Each named turn below is shown by a few rows before and after it. Which turns, in which order, take the first row of each later pair to the second? The first pair is answered.
turn K_931:
[-1.88  0.74 -2.34  0.06 -1.61  1.77 -0.44 -0.15  1.83] => [-0.70  0.39 -2.31  0.34 -1.65  2.72 -1.37  0.22  0.90]
[ 3.47 -1.10 -0.57  3.38  0.22  1.06 -2.00  5.02 -1.21] => [ 3.27 -1.78  1.02  4.39  2.07  0.60  1.87  2.15  2.98]
[-5.12  0.86 -1.61 -1.05 -0.56 -2.85  1.44  2.23  0.07] => [-0.96  0.34 -2.11  0.04 -1.16 -0.30 -2.59  4.21 -3.87]
turn K_75:
[ 1.77 -1.11 -0.23  3.02  0.53 -0.35  1.72  1.12  2.20] => [ 0.74 -0.55 -1.03  2.61  0.31 -1.08  1.45  2.60  2.04]
[-2.27  0.03  0.92 -0.66  0.52 -1.68  3.12 -4.94  3.04] => [ 5.54 -2.03  0.52  2.03  0.60  2.31 -1.19 -2.06 -0.80]
[ 3.18 -0.88  1.82  0.50 -0.07 -1.45 -0.65 -1.44  0.34] => [ 2.01 -0.02 -0.25  0.01 -0.85 -1.99 -1.96  2.53 -0.62]
[ 1.46 -0.68  1.64  0.35  1.44  1.21  1.12 -1.87  1.07] => [ 1.79 -0.65 -0.50  0.42  0.67  1.56 -0.70  2.67 -0.54]
turn K_201:
[ 0.18  0.65 -0.82 -0.34 -0.78  0.53 -1.82  0.97 -2.94] => [ 1.61  0.05 -0.22  0.51 -0.23  1.24 -1.67  0.55 -2.66]
[ 1.75 -2.65  1.25  2.29  1.50  1.37 -1.13 -0.59  1.32] => [ 0.50 -2.41  0.69  2.33  1.97  0.50  0.12  0.25  2.63]
[-0.01 -0.73  0.02 -0.09  2.27 -0.69  2.50  0.60  5.21] => [-2.65  0.26 -0.60 -1.64  1.37 -1.61  2.15  1.12  4.58]
[ 2.26  0.13  0.61 -0.15 -0.93  1.90 -2.31 -0.25 -1.42] => [ 2.90 -0.71  0.79  1.04 -0.12  2.09 -1.38 -0.03 -0.08]
Pairs:
Each pair is two turns apart.
[-0.28  0.56 -0.52 -1.54 -0.63  0.78 -0.97  2.28 -4.03] => [ 3.40 -1.42  1.32  1.05  1.40  2.17  0.89 -0.49 -1.49]
K_201, K_931
[ 0.61 -2.36  0.65  2.08 -1.15  0.56  1.91 -1.30  0.11] => [ 1.04 -2.24  0.62  2.13 -1.36  0.74  1.31 -1.34 -0.72]
K_931, K_75
[ 4.16 -0.75  1.05  1.00  0.15  1.64 -0.46 -2.28 -0.77] => [-0.73  0.14  0.31  0.18  1.08 -1.17  3.23 -1.76  3.21]
K_201, K_931
[ 2.27  0.20  0.79 -0.35 -0.13  1.65 -2.09 -2.19 -3.21] => [ 2.34  0.03 -1.10  0.43  0.22  1.68 -2.27  2.41 -2.60]
K_931, K_75
[-2.35  2.17 -2.11 -1.22 -0.75 -1.41 -2.33  2.04 -2.93] => [-1.84  1.33  0.99 -1.26  0.06 -1.20 -0.26 -4.92 -1.79]
K_75, K_201
[ 2.22 -0.18  0.97  0.70  0.23  2.53  0.45 -0.73  0.83] => [0.21 0.11 0.28 0.53 0.72 1.37 1.82 0.78 2.89]
K_201, K_201
[ 2.56 -1.72  0.15  1.71  1.36  1.97 -0.61 -2.52 -2.46] => [-0.97 -1.29  0.39  1.10  2.16 -0.07  2.79 -3.65  1.18]
K_931, K_201
[ 1.20 -0.41  0.71  0.13  1.40  0.13  0.59 -1.13  1.41] => [ 1.78 -0.34  0.72  0.13  1.16  0.59 -0.13 -1.48  0.44]
K_931, K_75
[ 0.61 -0.62  2.59  1.62  1.73  1.40  3.34 -4.35  4.08] => [ 2.97 -0.62  3.01  1.33  0.88  3.03  0.26 -5.19  0.53]
K_931, K_75
[-0.41  0.35 -1.79  0.93 -0.40 -0.15 -0.74  3.71  0.72] => [ 1.88 -0.49 -1.23  1.75 -0.09  1.08 -1.35  2.86  0.00]
K_201, K_931
[-0.10 -0.99 -0.38  0.64  1.57 -0.99  2.56  0.98  1.58] => [ 1.21 -1.34 -0.78  1.13  1.58 -0.35  1.48  2.22  0.77]
K_75, K_75
[-2.72  0.14 -3.53  0.26  0.69 -1.49 -1.57  3.44  2.14] => [-3.07  0.25  0.12 -0.63  0.78 -1.57  0.08 -4.70  2.55]
K_201, K_75
[ 0.65 -0.67  1.56 -1.12 -1.71  1.93  0.60 -2.18 -0.08] => [ 2.12 -0.81  0.30 -0.31 -1.76  2.51 -0.68  1.27 -0.69]
K_75, K_201
[-0.43  0.65  1.61  1.48  0.93 -0.14  1.92 -1.79  2.66] => [-3.48  2.32 -0.15 -0.57 -0.87 -1.41 -0.09  0.75  0.20]
K_201, K_931
[-0.68 -0.82 -0.45 -0.15  1.78 -0.02  0.77  0.20  1.88] => [ 0.42 -0.85  0.27 -0.11  1.56  0.40  0.39 -1.33  1.23]
K_201, K_75
[ 1.66 -0.70  0.19 -2.70 -0.11  0.47 -0.84 -0.72 -0.62] => [ 0.45 -0.53  0.73 -2.79  0.30 -0.13  0.54 -1.44  0.91]
K_931, K_931
[ 1.69 -0.38 -0.04  0.80  0.42  0.30 -0.50  2.94 -0.74] => [-2.31  0.84  0.03 -1.47 -0.20 -1.36  0.47  1.49 -0.51]
K_75, K_201
[-1.26 -0.28  0.08 -2.35  2.63  0.01  1.42 -4.15  3.35] => [ 0.97 -1.36  0.07 -0.75  3.59  1.05  1.53 -3.25  4.03]
K_75, K_931
[ 0.73  0.59 -0.21 -0.74 -1.42  1.83 -3.48  0.35 -3.65] => [ 3.02 -1.43  1.48  2.26  1.33  2.45  0.06 -1.06  1.48]
K_931, K_201
[ 3.51  0.06 -0.62  2.73 -1.71  0.57 -0.23  1.20  1.40] => [-1.46  1.19 -1.10  0.87 -2.12 -2.01  1.62  0.88  2.87]
K_931, K_931
[ 1.87  0.52  1.29  1.03  0.19  1.90 -1.56 -1.86  1.14] => [ 2.43  0.20  0.68  1.29  0.14  2.24 -2.02 -0.02  0.76]
K_931, K_75
[-0.25 -0.70 -0.78  0.49  0.59 -1.08  1.31  2.07  2.06] => [-1.91  0.12 -0.87 -0.62  0.08 -1.77  1.32  1.25  1.56]
K_75, K_931
[-0.95  0.12 -1.44  0.43 -0.01  1.68  0.08  4.46  0.63] => [-1.33  0.46 -1.44 -0.62 -0.97  1.64 -1.26  4.03 -1.14]
K_201, K_201
[-1.87  0.57 -2.64 -0.71 -0.73 -0.81 -0.11  4.49  0.43] => [ 3.31 -1.50 -0.83  2.19  1.23  1.70  0.98  2.20  1.80]
K_931, K_931
[-3.02  0.43 -0.59 -0.48 -0.48 -1.92  1.04 -0.50  0.70] => [-1.70  0.55  0.10 -0.98 -1.23 -0.96 -0.82 -2.11 -1.97]
K_201, K_201
[-2.30  0.90  1.63 -1.00 -0.36 -0.70  0.50 -0.08 -0.35] => [ 1.25 -0.07  1.99  0.49 -0.15  1.16 -0.99  0.26 -1.60]
K_931, K_931
[-0.40 -0.18 -1.00  0.56 -0.66 -1.54  0.09  0.84  1.47] => [-0.94  0.19 -1.17 -0.15 -1.45 -1.71 -0.83  0.41  0.14]
K_201, K_201
[-0.31 -1.66  1.19 -0.78 -1.02  0.84  2.85 -3.19  4.33] => [-3.59  0.35 -0.34 -3.65 -3.71  0.17 -0.14 -1.98 -0.04]
K_931, K_201
[ 3.97 -1.70 -0.83  2.34  1.51  0.65  0.33  2.02  0.12] => [-2.51 -0.03 -1.41 -0.14  0.66 -2.68  2.61  1.77  2.07]
K_931, K_931
[ 0.82 -1.27  0.21  2.11  1.00  0.62  0.06 -1.03  1.79] => [-0.53 -0.57 -1.45  1.63  0.47  0.25 -0.95  2.32  1.16]
K_75, K_201
[-0.03  0.96  2.08 -1.88  0.33  0.32 -0.33 -5.25  0.20] => [ 0.99  0.20  1.93 -0.59  1.20  0.50  0.83 -5.07  2.07]
K_201, K_201
[-3.37  0.64  0.02 -1.56  0.79 -0.49 -1.16  0.76  0.58] => [-2.55  0.38  1.12 -1.78  0.89 -0.04 -1.11 -2.04  0.12]
K_75, K_931
[-2.36 -1.33 -0.35  0.53  0.10 -3.13  1.82 -1.02  2.50] => [-1.41 -1.55  0.21  0.61  0.21 -2.94  1.85 -2.49  2.44]
K_75, K_931
[-4.49  1.28  0.47 -1.15 -0.31 -1.83  3.10 -3.08  1.88] => [-3.10  1.64  1.21 -2.15 -1.87 -0.81  0.55 -5.07 -1.40]
K_201, K_201
[-2.91  0.75  0.12 -1.95  1.10 -1.41  1.17 -5.02  1.16] => [ 0.88 -0.76  1.19  0.24  2.29  0.17  1.04 -5.44  1.77]
K_75, K_931
[-1.00  0.27 -3.48  0.80  0.80 -0.17  0.77  0.74  1.31] => [-2.09  0.77 -3.34 -0.19  0.42 -0.47  0.78 -0.62  0.72]
K_75, K_931
[-0.29  0.95  1.97 -1.82 -0.35  0.83  1.12 -2.16 -1.02] => [ 0.72  0.70  2.03 -1.49 -0.44  1.34  0.55 -2.05 -1.30]
K_931, K_201
[-3.61 -0.23 -2.56 -1.44 -2.69 -0.26 -1.97  2.96 -3.22] => [-3.59 -0.05 -0.55 -2.29 -2.94  0.00 -2.19 -1.94 -3.97]
K_75, K_931
[-0.21  0.03 -0.24  1.47  1.01  0.44  1.18 -0.68  1.41] => [ 0.10 -0.15 -1.13  1.52  1.12  0.58  0.75  0.97  1.20]
K_75, K_201
